One hidden turn or mirror swaps the rows below in pairs. Which row is each named row swapped with?
Forul: [1.18,1.74,-1.61,-0.86,1.30,-3.15,0.99,2.09,-2.62,-0.60,0.15,-4.12,0.56,-1.44,2.13,-0.68,-3.04,-2.65,1.64,-1.30,0.93,0.63]
nepo: [-1.43,-0.18,-2.84,-2.00,1.08,-2.47,1.80,0.54,-0.69,-1.34,-2.00,1.66,1.42,-3.32,-1.15,1.22,-0.45,-1.07,1.07,1.31,-2.10,0.94]
zema: [1.30,2.31,-0.24,0.19,0.28,0.47,0.30,-0.52,2.22,1.52,-4.74,-0.05,-1.23,-3.63,1.27,-2.55,-1.71,0.70,-2.47,-1.80,-0.33,1.02]
dit: [-0.59,0.76,2.40,-1.48,1.59,0.55,-3.34,-1.62,0.37,-1.81,-3.31,-3.86,-2.11,-0.01,2.18,-1.63,-2.40,-2.07,-2.04,-0.66,-0.75,0.34]
Sen: [-0.75,2.67,-2.22,0.83,2.16,0.25,-2.42,-0.86,2.10,2.25,-2.10,0.90,-1.61,0.64,-1.19,-3.01,-1.54,-1.00,-1.67,-0.07,-0.65,1.07]
nibi: [0.93,1.52,2.19,-0.96,-0.07,-1.65,0.02,-0.51,-1.81,-2.54,-1.90,-1.90,-1.11,-1.41,2.18,-2.50,1.06,-3.64,-1.68,-2.94,-0.13,-1.21]
lupi: [-0.69,-1.57,1.45,1.43,-1.67,0.15,-0.90,2.45,-0.56,-0.74,-2.71,-1.85,-5.18,-1.35,-1.40,-0.10,-0.61,-1.57,-0.63,-1.18,-0.69,-2.42]
ber: [1.01,0.36,-1.48,0.14,2.70,-1.19,-1.20,0.80,1.32,-0.14,1.10,-2.45,1.78,-0.46,1.06,1.84,-3.29,-2.14,-3.24,1.70,1.70,2.81]
fud: [-0.28,2.17,-3.94,0.69,2.96,-3.87,3.00,-0.07,-0.09,-0.14,0.02,-1.08,-2.84,-0.47,0.07,2.15,-3.40,-1.59,-2.45,0.45,-2.39,1.84]
Dez: [1.07,-2.12,-0.62,0.40,1.11,0.16,-3.24,1.40,2.14,3.48,-2.32,-0.40,-1.27,-1.56,1.69,-1.59,-1.60,-0.41,-0.20,1.13,0.80,2.66]
zozip: [-0.96,1.23,-2.72,-0.22,-0.93,-1.22,0.62,-0.27,-0.48,-0.49,-1.35,0.68,-4.10,-0.98,-1.93,-1.33,-2.40,-0.68,-3.51,-1.09,-2.75,-3.28]
lef: [-0.06,2.27,-4.34,0.46,2.59,-4.15,3.35,-0.07,-0.40,-0.44,-0.14,-0.82,-2.50,-0.69,0.58,2.30,-3.13,-1.10,-2.02,-0.13,-1.82,2.04]
nesa: [0.67,-1.10,3.69,0.42,1.67,-0.51,-2.77,0.93,0.09,0.48,-3.68,-2.67,-3.34,-0.67,0.88,-1.07,0.09,-3.60,-1.44,0.04,0.12,-0.79]
lal: [1.34,1.41,-1.05,-0.69,1.15,-3.16,0.97,1.63,-2.66,-0.17,-0.51,-4.10,-0.20,-2.11,2.71,0.01,-3.16,-2.83,2.43,-2.44,-0.25,0.79]
gova: [0.44,-3.26,1.99,-2.25,1.09,0.52,0.74,-2.94,2.66,-0.43,-2.46,-0.73,-2.29,0.24,0.63,0.87,0.89,-1.00,-0.67,0.14,0.49,2.27]
pevak: [-1.55,0.42,-3.46,-2.30,0.41,-2.80,2.23,-0.11,-1.14,-0.45,-1.50,-0.07,0.41,-4.72,-0.17,0.72,-0.08,-0.17,0.39,0.50,-2.09,0.17]
dolop: [0.16,2.28,-1.50,2.57,-1.46,-4.66,2.01,0.41,-0.99,-1.92,-1.76,0.16,-0.83,-0.98,1.68,0.93,-3.49,-1.24,1.46,2.01,-0.19,0.36]
nudar: [-0.90,-0.43,1.70,2.41,-1.97,-2.29,1.67,1.24,-0.28,-1.04,-3.98,-1.17,-5.44,-2.01,0.72,0.20,-0.74,-1.36,-0.27,-1.20,-0.84,-1.52]
sim: [-0.72,0.09,-2.61,-0.28,-0.92,-3.18,3.02,-0.58,0.96,0.88,0.21,-1.55,-1.52,2.63,3.19,0.39,-3.72,-1.73,-2.65,-1.09,1.75,2.06]
vifuz: [-2.05,-3.05,2.74,-2.74,0.09,-3.49,0.74,-2.01,1.81,0.50,-2.31,-1.69,-1.78,-0.84,1.86,1.51,-0.70,-1.41,-1.33,-0.86,0.30,3.51]
vez: [-0.59,2.55,-3.02,0.77,1.75,1.00,-2.42,-0.51,1.66,1.89,-3.11,0.58,-2.19,1.10,-0.98,-2.39,-1.72,-0.88,-2.27,-0.73,-0.13,0.79]
dumel: [1.18,-2.60,-0.60,0.77,0.69,0.13,-2.35,0.55,1.99,3.67,-3.01,-0.29,-0.58,-1.72,1.95,-1.67,-1.69,-0.05,-0.61,1.40,0.09,2.26]
keri: [-1.19,1.45,-2.46,-0.31,-1.15,-1.67,0.44,-0.58,-1.03,-2.14,-0.78,1.18,-3.28,-0.82,-2.12,-1.05,-2.78,-1.46,-3.35,-1.33,-2.85,-2.54]
Butuf: [1.06,-2.19,-2.55,1.62,2.17,-3.84,1.07,-1.65,-1.45,-0.07,2.79,-1.70,-2.49,0.62,0.44,1.56,-2.25,-2.50,1.20,-0.81,-0.29,-0.97]
reg: [1.62,-1.14,-0.29,-0.92,1.28,-3.28,-1.52,0.54,1.04,-1.71,0.07,-4.37,-0.34,-0.74,3.75,2.39,-2.69,-1.01,-1.59,-4.00,0.83,1.95]
redis: [0.97,0.16,-4.02,0.09,-0.87,-0.07,-0.13,0.23,1.39,0.98,-1.54,1.57,-3.70,-1.69,-1.75,-2.03,-1.38,-0.15,-2.85,0.27,-1.42,-1.96]
pap: [-0.17,-0.07,-2.44,-0.86,1.13,-2.29,0.90,0.78,-0.99,-0.49,-2.74,2.63,0.47,-3.61,-1.93,0.55,-0.27,-0.53,1.03,1.33,-1.75,-0.77]
lezus: [0.18,1.74,-1.28,0.69,1.29,1.10,-2.03,-0.70,1.99,2.48,-4.25,0.91,-2.15,-1.08,-0.31,-2.74,-0.90,-0.42,-2.69,-1.06,-1.04,0.19]
fuzak: [-0.36,2.67,-4.04,0.48,2.98,-3.96,3.19,0.57,-1.13,-0.16,0.41,-1.31,-3.17,-0.39,1.25,1.92,-3.05,-1.19,-1.85,0.14,-2.10,1.72]
gifaz: [-2.12,-1.04,2.92,-1.84,0.05,-5.12,1.14,-1.55,1.25,-2.03,-0.40,-1.01,-1.35,0.75,1.44,1.70,-2.02,-1.35,-1.38,-1.87,-0.03,2.79]
sufa: [-0.44,1.80,-4.06,0.54,2.84,-3.54,3.38,-0.53,-0.08,-0.47,-0.22,-1.09,-3.08,-0.77,0.40,2.64,-3.00,-1.49,-2.67,0.88,-1.82,1.98]
tak: [1.92,-1.68,-0.14,-0.66,1.90,-3.13,-1.03,0.24,0.62,-2.25,-0.72,-4.52,-0.36,-1.03,3.38,2.72,-2.36,-1.20,-1.01,-3.36,0.90,2.02]
mil: [2.11,-1.98,-0.35,-0.56,2.11,-3.37,-1.51,-0.19,0.75,-2.24,-0.67,-4.10,-0.28,-1.95,2.81,2.25,-2.08,-1.56,-1.00,-3.54,0.70,1.68]
fibi: [-0.80,1.87,0.02,-2.48,1.43,-0.07,-1.28,-2.14,0.27,-3.95,-0.61,-4.07,-1.39,-0.51,2.79,-0.51,-1.79,0.99,-1.41,-0.40,-1.67,1.12]
Nobim: [0.21,-3.73,3.19,-1.64,0.36,-0.23,0.79,-1.79,2.67,0.08,-2.47,-0.95,-2.22,0.49,0.81,1.53,0.27,-0.88,-0.70,0.20,0.33,2.38]
Vogu: [-0.82,0.59,-3.08,0.29,-1.46,-2.69,2.86,-0.08,1.05,0.44,-0.52,-1.00,-1.54,1.64,3.32,0.74,-3.38,-1.32,-3.50,-1.43,1.05,3.32]
Dus: [-0.93,-4.12,2.39,-2.67,0.79,-1.49,1.58,-2.27,1.75,-0.41,-2.03,-0.98,-1.05,0.21,1.17,1.76,-0.57,-1.46,0.13,-0.50,-0.04,3.10]
pibi: [-0.47,0.11,-0.49,1.60,2.97,-0.84,-4.34,-1.24,-0.39,1.90,0.46,1.24,-0.89,0.12,1.45,-0.40,-2.29,-0.10,-0.26,-2.77,-0.61,2.41]
tiz: [-0.90,-0.47,-0.78,2.69,-0.80,0.13,1.19,1.15,-1.16,1.26,2.93,-0.17,-2.41,-0.37,-0.72,2.01,0.54,-1.57,1.10,-0.04,-1.72,-0.86]
dizut: [-1.21,-2.50,1.34,1.06,-0.52,1.06,-1.32,2.32,-1.42,-0.85,-0.68,-2.26,-3.96,-0.07,-0.90,0.84,-1.21,-1.88,-0.61,-1.83,0.62,-2.94]
Kal: [-0.40,-1.16,0.62,0.97,1.89,0.23,-3.78,0.39,0.65,2.85,-0.47,0.78,0.22,-0.37,1.98,-0.29,-3.04,0.11,-0.39,0.14,1.03,3.28]
guk: [0.92,-2.08,-0.53,0.65,1.01,0.60,-3.11,0.60,1.02,2.92,-2.05,-0.20,-0.27,-1.24,2.59,-1.27,-1.91,-0.24,0.13,1.19,1.40,3.21]
tenud: [-0.76,1.81,-1.72,-2.32,-1.45,-1.35,1.00,-0.75,1.05,-0.88,-2.96,0.59,-4.18,-0.44,1.71,-1.36,-5.39,-0.43,-2.00,1.56,-0.32,-0.69]
Keluf: [-1.21,1.69,-3.07,-2.80,2.04,-1.31,2.38,-0.98,-1.47,-1.96,-0.57,-1.16,0.94,-3.10,1.79,0.92,-1.81,1.12,0.20,0.18,-1.74,0.03]
Nesog: [-1.91,1.63,0.45,-1.45,0.74,-4.25,0.75,-0.90,-1.48,-2.36,-0.11,1.31,-1.95,0.19,0.03,1.06,-3.71,-1.19,-3.07,-2.75,-2.51,-1.29]
ripar: [0.01,-1.05,-0.34,2.21,-1.51,-1.05,2.18,1.67,-0.92,2.46,1.04,0.48,-2.33,-0.92,-1.23,1.61,0.44,-3.22,0.38,0.01,-1.63,-0.98]
kuga: [-0.38,0.50,2.73,-0.81,1.49,0.09,-3.89,-0.53,0.55,-0.98,-3.68,-3.84,-2.27,-0.41,1.59,-2.03,-1.43,-1.81,-2.45,-0.78,-0.57,-0.11]
vose: [0.29,-2.01,0.04,2.34,-1.15,-1.37,1.92,2.46,-0.71,2.75,-0.21,-0.02,-2.43,-1.73,-1.20,0.61,1.14,-2.79,-0.16,0.54,-2.27,-1.18]
bitog: [-0.43,-0.22,-1.66,-1.25,1.18,-2.61,0.34,1.19,-0.74,-1.50,-2.84,2.78,-0.24,-3.45,-2.31,1.35,-0.53,-1.64,0.72,1.53,-1.11,-0.94]
mudo: [-1.92,0.66,-0.40,1.88,-0.56,1.66,-0.48,2.02,-0.77,-0.31,2.48,-1.70,-3.15,-0.70,-0.34,3.45,-1.58,-0.92,-0.59,0.35,-1.55,0.41]
viv: [3.10,-0.32,1.76,-0.26,0.17,0.05,2.81,-2.39,-0.41,0.00,-0.60,-1.96,0.52,-1.00,3.13,-0.09,-2.48,-0.35,-1.69,-2.52,1.47,2.12]
vaza: [-0.03,-1.84,-0.84,2.25,-0.66,-0.70,1.68,2.57,-0.66,2.85,0.16,0.43,-3.21,-1.22,-0.83,1.21,1.34,-3.23,-0.29,-0.08,-1.56,-1.44]
Ren: [-0.44,-1.16,1.10,0.80,-0.38,0.83,-1.48,2.41,-1.41,-0.86,-1.40,-2.42,-4.30,0.17,-1.66,0.43,-1.20,-2.47,-0.30,-2.52,0.31,-2.46]
suke: [1.80,-2.10,-0.46,-0.42,2.00,-2.95,-1.64,0.07,0.54,-2.40,-0.47,-4.61,-0.39,-1.19,3.24,2.18,-2.36,-1.19,-1.40,-3.57,0.52,1.43]

gova is swapped with bitog
nepo is swapped with Dus
keri is swapped with dit
lezus is swapped with lupi
Butuf is swapped with ber
zozip is swapped with kuga
tenud is swapped with nibi
Forul is swapped with sim
lal is swapped with Vogu
mudo is swapped with pibi
Kal is swapped with tiz
Nesog is swapped with fibi
dolop is swapped with viv
dizut is swapped with Sen

